Each path below is one point turned by a fixed rotation once a step. After each direction that follows a path, write how fast that rotation turns it, in degrees a step (0 if it stays still).
Each turn is a multiple of 5 degrees from 10 to 175, or 0.
Each row of a path follows its step; steps can be skipped.
path 1
step 0: [ 2.37 -1.19 -1.61 -1.43 -0.60  0.21 -2.36 -3.17 -1.44 -0.91  1.11  2.09
 -0.92 -0.96  0.87  1.03  2.34  1.72 -1.69  2.10 -0.02 -0.21 -0.33 -0.34
  0.85  0.63  0.09]
step 1: [-0.34  2.11  1.53  1.10  0.35  1.62 -0.28  0.44 -1.61  0.65  0.98 -0.40
  3.69 -1.72 -1.13 -0.04  0.48 -0.84 -1.63  0.59  2.54  0.18 -1.85 -2.76
  1.06  1.12 -0.14]
step 2: [-2.50 -0.16 -0.46  0.71  2.43  1.04 -0.86 -2.85  1.76 -0.79 -3.34  0.00
 -0.15 -0.39  0.53 -2.99  0.32 -1.28 -0.53  0.91  1.87  0.32  0.50  1.27
 -0.66  0.64  1.23]
step 3: [ 0.48 -2.06  1.53  0.04  2.18  0.01 -2.77 -0.65  0.34  0.03  0.71 -0.82
  1.64  3.34  0.91  1.22  1.32  0.57  0.61 -1.13  0.21  2.24 -1.38  0.47
  0.57 -2.78 -0.86]
step 4: [-0.63 -0.21  1.12  3.91  0.53 -1.08  1.06  1.06 -1.96 -1.70 -0.43 -2.18
 -0.59 -2.11  2.93  1.21 -0.49  1.28 -0.47  1.14  0.77 -0.45  0.78  0.43
  0.32 -1.04 -1.81]
step 5: [-0.21 -1.92  0.94  0.14  0.63 -2.07  1.58 -0.76 -0.43  1.10  1.09  0.65
 -2.05  1.05  2.00 -1.92 -0.83  1.06  0.91  0.36  0.81  1.41 -2.19 -1.88
 -2.05  2.81  1.62]
step 6: [ 1.83 -0.13 -1.75 -0.50 -0.18 -1.25 -0.19 -0.39 -2.27  0.10 -1.35 -2.81
 -1.46  0.99 -2.08  0.69  2.56 -2.27  0.79  2.35 -0.54  1.43 -0.34 -2.19
  0.65 -0.71  0.22]
step 7: [ 2.40  1.63 -2.14  0.11  0.88  0.66  0.58  0.09  1.11  1.35 -1.61 -1.26
  2.04 -3.46  1.19  0.69  0.39  2.77  1.56 -1.03  1.06  1.31 -0.32 -0.33
  0.73  0.59  1.65]
step 8: [-1.10 -1.40  0.06  1.08 -1.31 -1.76 -1.22 -1.00  3.21 -0.18  1.19  1.18
  0.25 -1.37 -1.59  1.09 -0.25 -0.80  0.23  2.83  2.24  0.09 -2.09  1.28
  0.19 -0.86  2.34]
step 9: [-0.66  0.71 -0.54 -1.11  2.35  0.59 -2.89 -2.23 -1.13 -2.81  0.37 -1.20
  0.51 -0.13 -1.13  1.53 -1.66  1.90 -1.50  1.14 -2.01 -0.08 -2.08 -0.81
 -0.14  0.84 -0.96]
step 10: [ 0.27  1.19  1.63  1.30  0.51  0.73 -1.61 -0.13  0.56  1.68 -1.22 -0.83
  1.57  0.74  3.92  1.51 -0.57 -2.44 -0.22  0.69  1.24 -2.39 -0.41 -1.31
  0.81  2.24 -0.20]
Directions:
[ 0.65 -0.23 -0.14  0.24  0.65  0.40  0.65  0.67  0.74 -0.83  0.79  0.84
  0.09 -0.35 -0.19 -0.04  0.15 -1.12 -0.06 -0.65 -1.19 -0.31  0.65 -0.27
 -0.52 -0.10  0.10] -> 0
[ 1.08 -0.08 -0.84 -0.52 -0.79 -0.03  0.95 -0.31 -0.44  0.13  0.69 -0.27
 -0.22  0.27  0.09 -0.24  0.33 -0.03 -0.61  0.12  1.11  0.30  1.06 -0.90
 -0.20  0.49  0.04] -> 60
[-0.23  0.31  0.22 -0.11  0.28  0.17 -0.06  0.23 -0.72  0.23 -0.73  0.20
 -0.05  0.33 -0.40 -0.77 -0.16 -0.87 -0.23  0.55 -0.51 -0.25 -0.64 -1.13
 -0.19  1.71 -0.49] -> 85
[-0.72 -0.06  0.86 -0.56  1.11 -0.24 -0.09  0.02 -0.51 -0.37  0.06  0.29
  0.29  0.29  0.62 -0.16  0.57 -0.60 -1.28 -0.75  0.97  0.08  0.51  0.63
  0.34  0.08 -0.44] -> 40
[-1.28 -0.43 -0.18  0.13  0.01 -0.01  0.75  0.50  0.19  0.45  0.84 -0.03
  0.09 -0.83 -0.01 -1.24 -1.14 -0.35 -0.10  0.54  0.59  0.21 -0.16  0.28
 -0.17 -0.06  0.81] -> 115
[ 0.04  0.29  0.05 -0.87  0.39 -0.70  0.62  1.00 -0.56  0.32 -0.04  0.31
 -1.07 -0.78 -0.15  0.91  0.60 -0.10  0.83  0.23 -0.05  0.99 -0.09  0.57
  0.03  0.54  0.23] -> 45
[ 0.47  0.15 -0.16  0.04 -0.29  0.39 -0.18  0.23 -0.22  0.41  0.40  0.87
  0.21  0.72  0.56  0.45 -0.86 -0.47  0.22 -1.35  0.55  0.80 -1.34 -0.34
  0.22  0.00  0.44] -> 160
